Each path is a new rotation, seen through one point. The rows after it are directions, each followed by how far the rotation turns it, in degrees per step (0 if it stays put).
Each turn is a multiple of 5 degrees from 10 to 175, or 0.
Each row of a path follows its step; steps can be skipped.
Rotation 1:
step 1: [ 1.90  0.83  0.74 -0.17  1.18  0.10  1.45 -0.96  0.48  0.10  0.04 -0.22
  1.21 -2.20 -0.54  2.07  0.31  1.24 -0.16  0.42 -1.66 -2.25 -0.61  1.93
 -1.03 -3.10 -3.86  0.61 -0.05 -2.65 -1.45  2.06  1.85 -2.29 -1.65 -4.04
  1.03]
step 2: [ 2.20 -0.41 -0.99  1.28 -0.26  2.08  3.90  0.42 -1.74 -1.90 -0.45 -0.57
  0.26 -0.01  1.91  0.22 -1.44  0.18 -0.94 -2.23 -0.03  2.35  2.20  2.59
  1.41 -1.34 -1.38  0.73  1.50 -1.11  0.86 -1.02 -0.66 -4.63 -0.84 -1.04
 -2.26]
step 3: [ 1.18  1.97  2.51  0.85 -0.23  0.67 -1.33 -0.86  0.23  2.69 -0.25 -3.80
 -2.31 -0.50  2.16  1.99  0.81  0.66 -2.38  0.19  1.02  0.25  1.37  3.07
  0.08 -2.01 -1.58  0.35  0.92  0.68 -0.27  2.27  0.84 -1.92 -3.72 -0.36
  0.20]
step 4: [-1.41  0.31  1.51  0.46 -0.78  0.58  2.02 -2.07  0.47 -0.41 -0.56  1.17
 -0.30  1.80  0.72 -2.60  2.91 -0.28  0.75  1.02  1.61  2.79  3.73  3.00
  1.04 -2.94  0.07 -0.37 -1.74 -2.76  0.90  0.20  0.44 -2.07 -2.01 -1.25
 -1.43]
step 5: [ 2.30 -0.39 -0.51  2.77  2.87  2.68 -0.41 -1.27  1.24  3.00  0.69  1.13
 -0.87 -1.90 -0.84 -0.78  1.69 -0.63 -0.32 -0.88 -0.19  0.46  0.17  3.06
  0.66 -4.53 -3.42 -1.03 -0.42  0.04 -1.19  1.89  0.58  0.27 -0.35  0.80
  0.61]
step 6: [ 0.48 -2.52 -1.64  0.46  0.48 -0.16  1.18 -1.79  1.18 -2.74  0.02 -0.43
  0.77 -1.65  2.33 -0.40  0.59 -1.82 -1.06 -0.19  1.63  1.41  2.83 -0.88
  3.03 -1.27 -2.70 -2.86  0.77 -3.35 -0.31  1.66 -0.22 -2.51 -2.05 -0.38
  1.48]
step 8: [-0.09  0.95  0.35 -0.67 -2.47 -0.67 -0.22  0.11  1.79 -0.27  2.81  1.49
  0.25  0.88 -0.23  1.31 -0.19  0.30 -1.47 -0.62  0.82  2.41  2.50  1.94
  0.29 -2.07 -3.23 -1.37  2.61 -2.86  1.32  0.42 -0.14 -4.22  1.07 -2.64
 -1.06]
step 9: [-0.42  1.38 -0.56  1.95  2.39  2.31  2.08 -1.67  2.49 -0.98 -0.98 -3.72
 -1.11  1.00 -0.82  2.51  0.13  0.73 -0.05  2.14  0.47 -0.17  0.14  3.63
 -0.78 -3.10 -2.71 -0.14  0.14  0.99  0.22  0.02  0.23 -3.26  0.21  0.25
  0.01]
step 11: [ 0.18  1.83  1.00  1.09  0.44  0.51  1.26 -2.12 -2.03  1.79  0.17  0.07
 -1.50  0.15  0.30 -0.11  1.72 -0.42 -2.85  1.77 -0.03 -0.96 -0.91  0.63
  0.66 -3.70 -3.15 -2.64 -4.67 -0.34 -0.25  1.35 -0.39 -2.92 -1.22 -0.18
  1.33]
Directions:
[ 0.00  0.45 -0.11  0.01  0.04 -0.15 -0.25  1.05 -0.88 -0.16  0.71 -1.05
  0.44  0.42  0.19 -0.18 -0.01 -0.57 -0.27 -1.09  0.23 -0.33  0.31 -0.65
 -0.49 -0.17  0.99 -1.20 -0.57  0.45  1.62  0.74  0.64 -0.56 -1.31  0.58
  0.54] -> 95
[ 0.12 -0.40  0.93 -0.69  0.20 -0.85 -1.63 -0.09 -0.56  0.87  0.74 -0.15
 -0.39  0.51  0.61  0.61  0.00 -0.92 -1.32  0.79 -0.66  0.10 -0.10 -0.28
  0.62  0.53 -1.05 -0.69  0.66 -0.24 -0.32  0.95  0.17 -0.44  0.67  0.11
  0.23] -> 140
[ 1.22 -0.52 -1.05 -0.81  1.52  0.73 -0.37  0.40  0.40 -0.49 -1.54 -0.06
 -0.54 -1.02  0.97  0.22 -0.68 -0.65 -0.43 -0.10  0.57 -0.57  0.21  0.42
 -0.01  0.99  0.34  0.02 -0.16 -0.14  0.26  0.03 -0.09 -0.83  0.37  0.49
 -0.06] -> 95
[-0.17 -0.75  0.05 -0.12  0.20  0.22 -0.71 -0.19  0.86  0.46  0.50 -0.01
 -0.49  0.16  1.10 -1.17 -0.34 -0.84  0.68 -1.09 -0.96  0.90  0.83  0.42
 -0.07 -0.28  0.42  0.70 -0.32 -0.41 -1.26  0.52 -0.19  0.64 -1.39  0.60
 -0.13] -> 35
[ 0.99 -0.76 -0.44  0.22 -0.52 -0.47 -0.40  0.55  0.16 -0.63 -0.50  0.24
  0.59 -0.91  0.15 -0.76 -0.30  0.96  0.15 -0.17 -1.05 -0.10  0.32 -1.07
  0.75 -0.45 -0.95 -1.40 -1.21  0.16 -0.61 -0.18  0.88  0.61  0.36 -0.32
  0.62] -> 60
[-0.19 -0.67  0.76  1.10 -0.38  0.83  0.58 -0.82 -0.69 -0.28 -0.54  0.18
  0.15  0.37  0.20  1.20 -0.48 -0.67  0.76 -0.17 -0.61  0.62  0.49 -0.07
 -0.41  0.42 -0.23  0.15 -1.35  1.19  0.17  1.08  0.16 -0.30  1.14  0.84
 -0.35] -> 160
